128 stands for zero in the data rows.
Some points:
[117 117 135 191 140 171 130 128 180 174 138 113 154 130 141 164 155 126
 134 127 175 116 139 130 127 148 134 115 163 135 133  85 138 128  99 152
 117  98 167 140 139 112 118 119 143 142 131 166 168 153 142 130 177 120
 155 161 113 114 136 127 101]
[ 75 120 149  80 156 117  76 133 121 138 189 117  96 107 114 169 100 141
 126  95 120 125 146  86 126 109 156  79 116 148 154  91 138 182 105 145
 144 115 128 138 142 134 156 114 149 142 113  76 132 175 139 156  74 133
 146 124 160 108 158 119 102]
[116 109 142  86 135 163 128 110 100 113 142 136 133 120 149 123 113 126
 107  61 116 149 141 137  88 138 126 137 123 105 143  68 122  78  88  87
 147 115 151 147 138 111 102 132 130 110  90 130  81 136 112 116 126 111
 130  81 124 114 113 104 146]
[125 123 161 174 161 163 160 146 124 107 122 105 112 150 104 116 147 115
 154 129  82 119 175  86 136 115 106 107 131 133 159 140 136 167  88 170
 143  80  94 170 141 109 151 118 149 153 101 148 106 121 145 132 133 113
 171 105 130 109 151 116 103]
[153  92 161  77 123 108 157 123 134 111 138  97 143 122 134 119 155 144
 119  80 111  74 171 165 155  95 170 111 126 147 131 111 120  79 167 144
  78 117 122 163 142 142  92 166 156 135 104 129 123 129 140 138 153 110
 131 133 156  87 130 130 137]
[126 116 151  98  90 165 138 110 158  94 142  93 118 209 116 128 152  90
 139  74 164 129  97 164 142 154  99 142 155 124 104 185 150 114 133 168
 109 152 122 136 142 137 123 145 145 113 116 104 159 162 148 106 137 145
 111 135 147 153 120 127 151]
[ 95 163 145 132 127 136 113 130 101 136 158 169 146 142  56  92 102 139
 147 164 118 135 153  97 139 103 130 132  67 136 116 129 144 122 147  93
 158 158 133 105 115 121 174 157 165 116 162 125 142 123 136 110 175 126
 123 123 103 104 117 129 123]
[ 76 169  95 154 115  56 113 125 119 136 124 118 130 125  92 151 127 184
 118 130 137 104 103 173 113 112 107 144 185  80  74  97 127 141 196  60
 117 121 104 125 102 114 105 133  77 142 148 115 139 111 127 144 140 104
 163 116 125 154 133 125 138]
[182 154 132 105 116  98 128 132 133 130 160 125 130 129 131 155  80 133
 116 131 144 111 116 110  87 178 148 103 143 113 101 122 138 174 157  42
 131 120 109 127 121 164 128 111 118 127  96 178 109  72 141 103 160  90
 164 127 117 172 129  60 154]
[141 114  95  85 103 133 128 137 105 124 129 112 140 112 141 129 116 174
  89 169 131 131 118 118 138 172 137 135 141  92 167 120 141 119 161 153
 138 131 164 122 100 101 126 135 124 130 138 146  83 118 114 101 118 120
  89 120 168 136 101  87 167]
[156 118 130  88 110 148 146 133 155 147 156 101 103 136 138 133 143 135
 146 140 169 104 133 109 139 116 115 104  79 161 156 147 117 103 109 103
 125  96  96 117  89 127 120 128 116  78 151 117 144 130 112 128 139 131
 104 109  76 134 129 127  92]
[130 142  95 133  94 116 140 119 119  86 121 167 157 129 146  97  97 129
 109 147 128 117 109 107 114 123  90 122 139 185 144 143 136 125 135 179
 163 152 136 111 116 149 106 120 125 122 125  94 112 151 138 162 101  77
 145 144 104 136 104 123 168]
[176 122 126 133 153 139 164 122 118 120 156 142 123 137  93 120 126 145
  92 137 136 121  68 164 114 143 146 135 137 114 132 136 129  71 107 164
 159 149 136 117  89 130  92 101  96 151 149 105 119 118 118 127 139 137
 138 153 147  87 146  91  89]
[127 107  96 146 164 150 152 120 137 137  70 148 120 104  85 123 168 134
  97 190 117 165  67 126 127 123 138 137  84 109 121  93 134 158 128 135
 113  96 114 167 112 141  61 120 128 115 144 156 101 139 167 149 173 150
 118 138 111 171 143 114 119]
[114 156 125 147 132 164  84 106 133 144 123 173 117 104 173 126 133 129
 187 181  92  54 112 157 133 141 149 144 122 164 172 105 126 108 147 141
 133  97 151 117 134 166 180 156 150 120 129 125 142 103 137 117 135 138
 138 101 110 117 134 150  77]
[158 127 132 134  88 113 138 157 109 116  83 117 104  86 146 157 149 136
 163 166 133 139 156 150 125 122 113 166 133  77 125 142 141 147 128 109
 156 131 131 100 163 114 116 107 137 108 143 110 160 116 110 131 187 113
 148 146 146 145  99 194 124]
[ 85 135 138 133 135 120 158 159 136 147 159 107 123 134  75 120 166 102
 105 159 101 114 117 117 149 113 141 149 123 144 137 173  84  99  86 139
 130 101 129 131 104 136 155 152 124 170 124  94 126 136 123 106 138 150
 136 130 124 143 100 154 113]
[143 156 107 128 177  63  89 123 143 163 156  80 147 184 144 103 105 137
  97 164 101 139 166 112  83 165 142 118 167  90 136  71 115 190 148 106
 129 151 118 144 129 132 126 126 112 130 127 122 128 116 131 129 165 165
 156 114 118 132 131 125  99]
[151 126  85 119 127 109  81 129 131 106  67 144 141 106 124 125 133  98
 150 116 117 139 126 139 159 108 134 162 127  83 114 210 141 152 135 112
 132 156 149 100 164  88 129  93 135 143 145 133  75 169 105 129 132 122
 104 120 116 119 146  99 144]
[104 125  99 146 128 161 142 142 138 119 124 121 113 147 190 121 115  97
 123 126 135  99 141 138 163 118 121 139 141 145  67 168 114  99 150 107
 125 137 110 129 124 129 186 125 152  78  81  99 109 140 105 108  94 125
  91 159 135 117 143 147 148]
[104 123 131 115 116 124 119 119  90 123 121 163 142 164 125 147 141 127
 122 115 156 146 140 143 139  91 133 115 128 181  95 137 136 189 150 128
 106 160 136  81 170 112  76 114  77 143 125 181 155 110 158  96  81 135
 109 147 124 156 144 114 174]
[113 115 113 137 105 101 188  87 114 100 101 123 158  87 124 159 107  77
 126 164 147 149 160 138 151 144 156 152  90  66 106 143 146 145 123 101
 108 165 127 130 144 114  85 122  99 152 132 134 119 101 128  99 102 111
  86 119 106 133 151 125 136]
[121 115 112 162 127 149 160 121 128 113 108 118 140 160 150 121 149 174
  81  75 129  91  98 112 155 144 108 118 110 137 172 109 143 153 130 101
 106 168 141 122 123 146 143 106  70 163 118 150 116 141 116 159 110 115
 144 109 152  96  93 112 134]
[111  70 135 139 128 175  79 145 124 146  97 134  83 142 139 141  74 115
 150 112 148 155 109 115 125  96 127 144  94 152  96 134 122 123 105 166
 107 153 104 120 100 170 139 150 138 114 113 116 134  85 107 100 105 108
  94 171 120  93 107 159 123]
[171 143 147 200 128 116 121 129 143 152 124 112 137  94 118  67 125 138
 142 148 155 154 102 151 131 142 101 124  82 112 131 103 142  98 151 154
 138 115 146 117 153  95 102 151 130 136 147 133 154 131 130 113 107 162
 129 114 126 153 151 156 153]
[118 144 175 102 133 149 125 158 102 141  98 143 118 143 149 118  84 162
 154  83 103 115 121 101  97 133 120 156 157 116 172 148  90 117 134 158
 142 166  96 151 133 150  88 142 139 143 134 115 118 161 138 199  40 146
 139 153 141  96 128 112 140]
[154 136 121 110 129  92  90 156 143  90 173 143 144 145 166 140 164 133
 176  74 115 156 109 119 126  99 113 124 143 171  98 103 111 120  76 128
 108 129 129 141 100 137 165 122 171  71 139 125 149  81 116 118 102 167
 117 156 132  89 149 157 148]
[104 161 118 147 120 136 141 130 126 120  96  89 136  68 124 142 179 109
 125 152 136 163 132 149 146 135 120 112 132 129 118 126  96 100 145 100
 147 120 120 110 120 137 124 122 146 162 109 153 121 133  97 165 109 128
 101 132 111 138  96 149  98]
[118  94 136 130 150 118 135 114 107 157 133 141 138  90 145 143 104  83
 110 138 113 158 164 131  81 106 139  70 148 170 115 158 138 149  89 128
 123  83 110 158 151  90 183 148 109 111 154 118 129 143 124 145 173 157
 124 138 159 159 137 174  99]
[171 131 125  92 162 106 126 107 134 147 117 154 132 117 130 116 147 106
 147 128 117 127 130  82 142 138 121 148 134 125 144  99 143 108 125 143
 100  62 153 123 123 144 206 127 130 132 147 124 159 112 143 128 103 129
 152 106 128 154 126 113 130]
[132 144 155 146  96 108 117 118 162 132 143 161  90 142 106 102 111 130
 116  92 121 167 150 142 120 146 126 125 148 123 133 173 107 109 126 151
 135 173 144 108 145 120 111 104 129 118 134 148 156 153 124 126 140 130
 112  84 137 149 122 149 138]
There is one direction along which these points spread out most. For each point below, how far along it does it lie, from 0 to 99? The average is 50, and the first point in the table lies past the average. One standard deviation of the points above along it is 16.
[130 142  95 133  94 116 140 119 119  86 121 167 157 129 146  97  97 129
 109 147 128 117 109 107 114 123  90 122 139 185 144 143 136 125 135 179
 163 152 136 111 116 149 106 120 125 122 125  94 112 151 138 162 101  77
 145 144 104 136 104 123 168] 50
[127 107  96 146 164 150 152 120 137 137  70 148 120 104  85 123 168 134
  97 190 117 165  67 126 127 123 138 137  84 109 121  93 134 158 128 135
 113  96 114 167 112 141  61 120 128 115 144 156 101 139 167 149 173 150
 118 138 111 171 143 114 119] 29
[132 144 155 146  96 108 117 118 162 132 143 161  90 142 106 102 111 130
 116  92 121 167 150 142 120 146 126 125 148 123 133 173 107 109 126 151
 135 173 144 108 145 120 111 104 129 118 134 148 156 153 124 126 140 130
 112  84 137 149 122 149 138] 48
[176 122 126 133 153 139 164 122 118 120 156 142 123 137  93 120 126 145
  92 137 136 121  68 164 114 143 146 135 137 114 132 136 129  71 107 164
 159 149 136 117  89 130  92 101  96 151 149 105 119 118 118 127 139 137
 138 153 147  87 146  91  89] 45
[153  92 161  77 123 108 157 123 134 111 138  97 143 122 134 119 155 144
 119  80 111  74 171 165 155  95 170 111 126 147 131 111 120  79 167 144
  78 117 122 163 142 142  92 166 156 135 104 129 123 129 140 138 153 110
 131 133 156  87 130 130 137] 61
[154 136 121 110 129  92  90 156 143  90 173 143 144 145 166 140 164 133
 176  74 115 156 109 119 126  99 113 124 143 171  98 103 111 120  76 128
 108 129 129 141 100 137 165 122 171  71 139 125 149  81 116 118 102 167
 117 156 132  89 149 157 148] 76
[141 114  95  85 103 133 128 137 105 124 129 112 140 112 141 129 116 174
  89 169 131 131 118 118 138 172 137 135 141  92 167 120 141 119 161 153
 138 131 164 122 100 101 126 135 124 130 138 146  83 118 114 101 118 120
  89 120 168 136 101  87 167] 34
[117 117 135 191 140 171 130 128 180 174 138 113 154 130 141 164 155 126
 134 127 175 116 139 130 127 148 134 115 163 135 133  85 138 128  99 152
 117  98 167 140 139 112 118 119 143 142 131 166 168 153 142 130 177 120
 155 161 113 114 136 127 101] 54
[156 118 130  88 110 148 146 133 155 147 156 101 103 136 138 133 143 135
 146 140 169 104 133 109 139 116 115 104  79 161 156 147 117 103 109 103
 125  96  96 117  89 127 120 128 116  78 151 117 144 130 112 128 139 131
 104 109  76 134 129 127  92] 61
[116 109 142  86 135 163 128 110 100 113 142 136 133 120 149 123 113 126
 107  61 116 149 141 137  88 138 126 137 123 105 143  68 122  78  88  87
 147 115 151 147 138 111 102 132 130 110  90 130  81 136 112 116 126 111
 130  81 124 114 113 104 146] 53
